Each named move below is a turn or a mirror, shown by a few rows before and after it. Which moves, in which order, take the first row of each later pair to the second? The first pair is answered.
move vokif:
[ -4  14  -1   2   2 -15  -9  -1  17  11 -12   3 -15  -1   3   1  -7   6
  -7  -7   8  -1  -1   3   0  10  -1  -2  -2  -4  -9  -3  11  -4   6   0
  -3   6   1] => [ -5  14   0   2   3 -17 -10   1  18  10 -11   4 -14  -1   1  -2  -7   6
  -8  -6   8  -3  -2   4   0  11  -1  -1   1  -4  -8  -3   8  -5   7  -1
  -2   6   2]
[  0   4   0  -1  -9  -2 -11   8   7  -4   2   6  10  10   1  -2  -7  -2
  -6  -6 -13 -16   0   3  10  -8   2  -9  -4  -2 -10   1   1  -8  -3  15
   0  -7   0] => [  1   4  -4  -1 -10   0  -8   5   7  -3   1   5   9  11   6   3  -8  -2
  -2  -8 -15 -13   3   3   9  -7   1 -10  -9  -4 -10  -1   6  -6  -4  15
  -2  -6  -2]
[  6  -8   7   1  -4 -12   9  19  -8   1  -5  -9  13   9   8  19   1  -2
  10 -17 -12   3  14 -11  -3   3  -7  -7 -17  -8  10 -15  13   3  -5   7
 -11  -4   8] => [ -2  -4  23  -1   2 -20  -4  29  -7  -7   4  -6  16   8 -12  -7   4  -1
  -8 -10  -8  -8   5  -7   1   4  -2   0   0  -3  12  -7 -10  -2  -3   5
  -3  -8  19]
move depaz:
[ -9   4   3   9 -18  16   8   5   9  -5  -5   3  -7 -20   9   5  22   7
   3   4   5   8  -6  18  11   7  14  10  13 -13  -5   6  -9   9  -5 -24
  12   2  13] => [ -5   3   4  10 -18  15  13   8   7  -3  -6  -1  -6 -19  13  12  20   9
   8  -1   1  12  -2  12  13   7  11   6   8 -20   2  -2  -4  12  -7 -26
   8   2  14]
[  3   3  -4   2  -9  -6   6  -9  14  -5  -9   5 -12  -3  18   7  -3   1
  -7  -9  -2 -14   5  14   8   5   6 -18  -9  -2 -19 -17  21  -1   7  14
  -8  -4 -10] => [  1   3  -4   2  -9  -5   4 -11  16  -6  -9   7 -13  -4  16   3  -2   0
  -9  -7  -1 -17   3  17   7   6   9 -16  -6   1 -22 -12  18  -1   8  15
  -6  -3 -10]
[  2   1 -18   2  -6   5  -6 -21   1   5 -10   5 -16   0  11   8   2  -6
   5  10   5   1  -9  13  -9   3   1   0 -11   9 -13  10  17   0  10   3
  -6  11 -14] => [  7   1 -16   2  -5   4   1 -17  -2   8 -13   0 -14   1  16  17  -1  -4
  11   3   1   8  -3   5  -8   2  -4  -4 -16   0  -4   2  23   3   7   1
  -9  11 -13]
[  7   0  -3   1  -5   2  -3  -9  -1  -4   9   8   0  -2   4   3   6  -7
   1   0  -5  -6   8  18  -5  -2   4   3   8  17 -26  -2   9  -3  -3   3
  -1  -1   0] => [ 14  -1  -2   1  -4   0   5  -2  -6   0   6   2   3   0  10  15   3  -5
   9  -9 -12   2  15   9  -4  -3  -1  -3   0   5 -14 -14  17   1  -7   1
  -5  -3   2]
move nute:
[ -5  12  -9   1   1  -7  -6  -4  -3  10 -18   1  -9   3   0  10 -10  11
  -1   8  22  12  -2 -11   4  12  -5  -2  -7 -13   9   6  13   6   4 -12
   4   7  -7] => [  9   5   3   1 -12 -19  -1   5  10   9 -11   1  -3   6  11  13  -6   6
   0  -9   5   5   3  -6   8   1   6 -14 -14 -16   2 -13  20   6  -2   3
  -3  -2   7]
[ -4   1  -5 -12   3  21  -9 -13  -7  -4   8  -2  -5  -2  -5  -5   5  -9
  -8  17   6  -2 -12   6  -3   7   9   8   4  21 -15  11  -3   0   5   3
   1   0 -13] => [  6  -5 -10 -11  -3  24   4 -16  -7   0   5  -5  -3  -2  11  15   4 -11
   6   7  -5   5  -3   2  -4   3   8   0 -10  14 -15  -1  14   5   1   7
  -7   1 -15]
[  1 -11 -23  -4   3  23   7 -26 -14  -2  -1  -4   1  -6  -1  16  -8  -1
  13   9  -3  14  16   2  -7  11  -4   6 -17  14   4  16   4   7   0  -3
  11  17 -22] => [ 20 -19   3  -5 -15  -1   8  -8   9  -6  13   0  10  -1  10  11   0  -7
   5 -14 -27  -4  20  15   1  -6  17 -10 -21  13  -8  -9   7   7  -8  19
   4   1   4]
move giker:
[  2  -8 -17  14   7  26  17 -12  -5   6   9  -4   2  -3  12   6  12  -6
  19   7   7  10   0  -4  -4   2   1   9 -25  16 -15  15  12   4  -3  11
  -8  -2  -7] => [  2  -8   5  12  21  23  16  12 -21   1  18 -12  14  -2  -8  -9  11  -1
  13   3  -2  12   1 -20   1   2  -5  14 -11   6  11   6 -13   6  -8   2
  -3 -11   6]
[  2   3  -4   5   8  30   2 -10 -22  -4  -7  -3   1  -2  -3  -3   4  -5
   4  10   6   3   1   4  -9  15 -10  11  -2   9  11   7 -10  -2  11  -4
   4  20 -17] => [  4   8  19   3  12  10  -5  13 -18  -6  -3  -5   7   3 -13 -17   0   1
 -10   1   1  -3   1  -1  -2  12  -9   6   8  -3  24  -4 -22  -4   9  -5
   6   9   2]
[ -6  20   1 -11   6  -3  11   3  15  16 -14   3 -11   6 -12   1 -13  23
 -22   7  16  -1   5  12  10  -7   3   0  10   7  10   6  20  -7  -3  -5
   1  14  13] => [ -8  17  -9 -11   6  10  15  -8   9  17 -15   3 -12   4  -8   7 -12  19
 -14  12  17   3   5  12   7  -6   0   5   7  13   6  12  24  -6  -2  -6
   0  18   3]
[  3  -2   0  -2  -7  -2  -6   1  -2   2  -1  10   4  16   2   9  -6  -3
  -7   4 -12   0  19  -9  14 -16   5  -2  -2   0   1  -6   6  -8   9   3
   3  -1  -4] => [  3  -4  -4  -2  -7   3  -4  -2  -4   3  -2  10   4  15   3  11  -5  -3
  -4   6 -12   2  19 -10  13 -16   4  -1  -3   2  -1  -4   7  -7   9   3
   3   0  -7]
Then:
Each pair is two moves apart.
[ 15   4   9   2  -6 -28   0   6  16   9  -6   1  -1   6  18  10  -7  -2
   1 -19 -10  -5   8   8   9  -2   2 -22 -18 -16  -3 -19  21   2  -1   9
  -7  -8  14] => [  6   0  16   0  -7 -24 -12   1  21  -1   8  11   1   3   4 -16   5  -9
 -12  -7  -7 -23  -4  25   7  -4  16 -10  -3   7 -23  -3  -1  -5   3  16
   0  -9  16] -> giker nute
[ 18 -16  -3  11   9   5  15  -3  -8  -7   9  -2  16   6  15  10   7  -7
  16  -5 -20  21  18  -7  -3 -10  -3  -6 -22   1   1  -7   8  15  -2  -4
 -11  -3 -15] => [ 10  -4  17  10   4 -28 -11  10  19 -11  14  11  11   8   0 -23   7  -3
 -20  -1  -8  -4   3  15   4 -12  14 -10  -5   8 -14   2  -7   5   6   4
  -2  -9   5] -> vokif giker
[ -1   2   3  -1 -17  -3  -3 -11   6  -6   3   4 -10   8  -6 -16  -2  -2
 -36  24  11  10   2   0  -9 -13   7   0   4 -18   0  21   9  -6  -1  -7
  13  -4  13] => [  1  -1  -5  -1 -10  13   9 -14 -12  -3   0  -3  -7   6  -4  -3  -5  -2
 -20  24   6  24   8 -15 -12 -10  -5   4  -1 -25  14  17  11  -1  -4 -15
  10   0   5] -> nute giker
[  1  13  15  -4   8  -5   3  16  15  -8  10   2  12   2  -8  -8   0   1
  -3   0  -8   4   3   7   5   4  12  -4  14   4   2  -2 -10  -6 -13   5
  11   1   4] => [ -1  10  -1  -3   1   5   4  -3  20  -7   8   7   5   0   0  -2   4  -3
   2   6  -2   2   1  17   1   5  15  -1   8  15 -16   9   0  -7 -10   9
  11   7  -9] -> vokif depaz
[ -5   2  22   1  10 -12 -16  22   1 -13   7  -4   5  -2 -28 -24   1   6
 -21   1   1  -6  -3   3  -1   6   2   2  19  -5  17   5 -24  -9   0  -6
   7  -8   9] => [-15   2 -12   2  16  17  -8  -7 -15  -6  -6  -6  -4  -6 -22  -4  -1   6
  -2  19  17  11  -3  -3 -11  16 -12  13  10   2  15  23 -11  -6   4 -18
   8   8 -20] -> nute depaz
[-17  -3  -1  -8 -12  14   9 -22  -1   9   4  -4   7 -12   4   2  -3   4
   6  -3  -5 -14  -6   9   1  -4   5  18  -1  27 -21   9  -9  -1  20   9
   6  20  -3] => [ -6  -6  -1  -8 -15  12  21 -17  -4  13  -1 -11  10  -9  17  20  -7   5
  18 -18 -16  -5   4  -2   1  -7   0   8 -13  14 -10  -7   5   4  14   8
  -1  18  -1] -> nute depaz
[  5  -9  10  -3 -12 -15  -2  -1  20  -3   6   4  -3   3  10  -1   3  -9
  -5 -11  -9 -15  -1  14   0  -8  19  -9  -4   5 -16  -8   1  -2  -3  14
  -2  -4  13] => [ -6  -3 -21  -1  -2   9   3 -23   3   5 -12   1 -14  -1  12  16  -5  -4
  10   6  10   4  -1   3  -9   6   1   0 -10   6 -10  10  12   1   4  -3
   0  12 -13] -> nute vokif
[ -4  -4 -22  -6  -5  14  -2 -26   2  13  -5  -2 -12  -3  16  21   1  -7
   3  -8  -1   6 -11  13  -2   2   3   5 -19   1 -15  20  18  -4  13  -1
   4   6 -10] => [-10  -7  -4  -9  16  28  -2  -8 -26   3   8 -11   3  -5 -10   2   3  -6
   2  -2 -10  10 -13  -5   0   6  -6  21  -1  -2  13  20 -18  -3   6 -14
  12   1  -4] -> giker vokif
[ -4   3  24 -28  16  -4   6  31 -19   8  -6 -21  27  -8 -15 -13  11  -9
  -4 -12 -19  15   7 -11  11   1   3   7  -2   6  33  20  -8   8  -7 -15
   7   0  15] => [ -7   0   1 -27  17  15  15  11 -28  13 -14 -23  22 -10  -5   5   9 -12
  13  -4 -13  26  10 -14   4   6  -6  12 -12  11  29  29   5  11  -5 -20
   5  10  -4] -> depaz nute
[  6   9  26   1   5 -19  -9  22   9  -7   6  -5   8   1 -15 -24  -2  10
 -18 -11  -7  -4  -2   1   5   1   7  -7  15 -12  15 -17 -14  -4  -5  -4
  -2 -11  26] => [  4  12  23   1   1 -24 -13  18  16  -6   5  -1   4   1 -14 -27  -1  10
 -23  -9  -1  -8  -5   9   5   0  10  -8  15  -8   6 -11 -12  -6  -2  -1
  -1 -10  26] -> vokif nute
[ -8   5  -3  -5  -7  -4  -1 -10 -10   1  -2  -2  -3  -5   6  -9   4  -4
  -3   7  19  10  -7  -4  -3  21  -2  16  -2  -2  -1   8  10  -9   9 -11
   4  -3   0] => [  0   1  12  -5 -15 -16  -2   0   2  -3   6   0   1  -3  10 -14   8  -7
  -9  -5   7   0  -6   3   1  13   9   8  -2  -2  -8  -4  10 -11   6   0
   1 -11  14] -> nute nute
[-19  15 -21  -6  15 -24 -15 -10  37  10 -14  18  -1  -9  -5 -20  12 -13
 -42   2  20 -19 -19  12 -10  12  14   6  18   7 -19  10 -22   9 -21   0
   3  -4  -2] => [-15   7 -49  -5  12   3   2 -34  26  16 -22  14  -5 -12  14   8  12 -19
 -14   5  18  -4 -10   6 -19  13   6   9  -1  11 -25  13  -1  15 -22  -2
  -5   7 -25] -> giker vokif
[-13   0  10  17 -10 -16 -21 -13  28  -1   3  27 -21   3 -15 -11  -2  -6
 -20  20  31  -9 -10  18   9   2  14  -1  -4   3 -27  17   5  -1  14   8
   8  -7   3] => [-20 -12   7  14  14  27  -8 -14 -17 -10  12  14  -7  -2 -34 -13   3 -11
   2  31  21   7  -7  -7   4   8  -3  23   6   7   0  22 -23   3   6  -9
  13  -4 -10] -> giker giker
[  0  -5  10  -6  10   5  -8   0   4 -10  16  -2   7  -3  -1  -8   7  -2
   2   6  -6 -12  -3   1  -3  -7   6  14  18   6   2  -3 -15  -7  -1   9
   3  -4   7] => [  1  -4   1  -5   0   1  -9 -12  16  -6  11   4   0  -3  10  -1   7  -3
   2   5   0 -15  -3  11  -4  -8  10   9   9  10 -14   1   0  -8   3  15
   0   0   3] -> giker giker
[-11   3  12 -11  -1 -14  -8  16   3 -12   0   2  -4   4 -12 -14  -4  10
 -18   4   8  -6  -6   8   5   7  -9   7   2   4   5  10 -13  -2   6  -3
   9  -5  10] => [ -1  -5  -8 -10  -1   7  14   3 -12  -6  -8  -8  -3   2   7  19  -6   7
  12  -2  -2  14   8  -7   0   8 -21   5 -18  -4  14   0   9   7  -1  -7
  -1   1  -6] -> vokif giker
[ -1   4 -10  -2  -5  -2  -1 -15  12   3  -4   0 -10   0  12  10   1   1
  -4   0   8  -3  -5  10  -4  -3   7  -4  -1   6 -13   5  12   3   4   3
   2   4  -4] => [  0   6   3  -2  -5 -12  -5  -4  17   1   1   1  -7   1   6   0   1   3
 -13  -4   4  -9  -7  12   0  -5  11  -7   4   3 -11   0   4   1   3   5
   4  -3   7] -> depaz nute
[  8 -13  -6   6 -16  -1   5  -5  14   8  -1   1  -6  -2  16   6   2 -10
  -1 -15 -11   5  -2   3   4 -17   6 -14  -7   9 -17   3  14   6  -5   9
  -4 -10   2] => [  1 -19 -12   5  -7  21   7 -14  -2   2   4  -1  -2  -6   7   1   7 -15
   7  -3 -11   9  -5  -1  -1 -13   1   1  -1  20 -14  14   1   6  -6   3
   1  -6  -9] -> giker depaz
[  1  -7  15 -10   4 -18 -12   6  -6   3   2   2  -1  -5  -8 -19 -16  10
 -11  -2   6   5 -18   7  -4   2  -7  -4  13   3   3   4  -2   2  -2  -8
  12   5 -10] => [  0 -10  -1  -9  -1  -7  -8 -11  -6   6  -3   4  -6  -7   2  -8 -13   6
  -2   3  11   7 -17  12  -8   3  -6  -2   5  11 -10  11  10   2   0  -6
  11  12 -22] -> giker giker
[  1  -9  -2  -2   0  16  -2  -2  -8 -11  18   8   4  -2  -6 -12   5  -7
   2   8 -16 -11  -3  12   1 -13   9  10   9  20 -13   6 -15 -10  -9   1
   1  -3  -5] => [  7  -7  10  -3   6   7   2  16 -14 -10  18   0  11   1  -8  -9   0  -1
   4  -3 -26  -4   3  -3   5 -15   3   4   9   4   7 -10 -16  -6 -14  -5
  -1  -9   5] -> depaz vokif
[  6  -6 -11  10  29  17   5  -1 -11  -8  11 -11   1   4   2  10  10   9
  20  -7  -7   8  16 -13 -13   9 -12  -4  -4 -19   4 -10   0  21   2   6
  -1   5  -6] => [  6  -7   9   8  20   1  -9   7   7 -17  25  -1   4   5  -6 -16  19   4
  -1  -8 -10 -16   7   7  -8   2   7  -5   9  -5 -16  -7 -15  14   5  19
   4  -3  10] -> nute depaz
[ -8  -3 -17   0   2  12   1 -20   2   4  -7  12  -3  -2   0   2  -3   0
   2   5  14  10  -7   1   4   9   0   3   2   3 -12  12   5  -3   6   1
   5  11 -10] => [  1  -3 -10   1   5   6   9  -6  -5   7 -10   4   2   0   4  13  -8   5
   9  -8   3  21   2 -15   8   7  -9  -5  -3 -16   8  -6  10   1   0  -3
   0   7  -4] -> vokif depaz
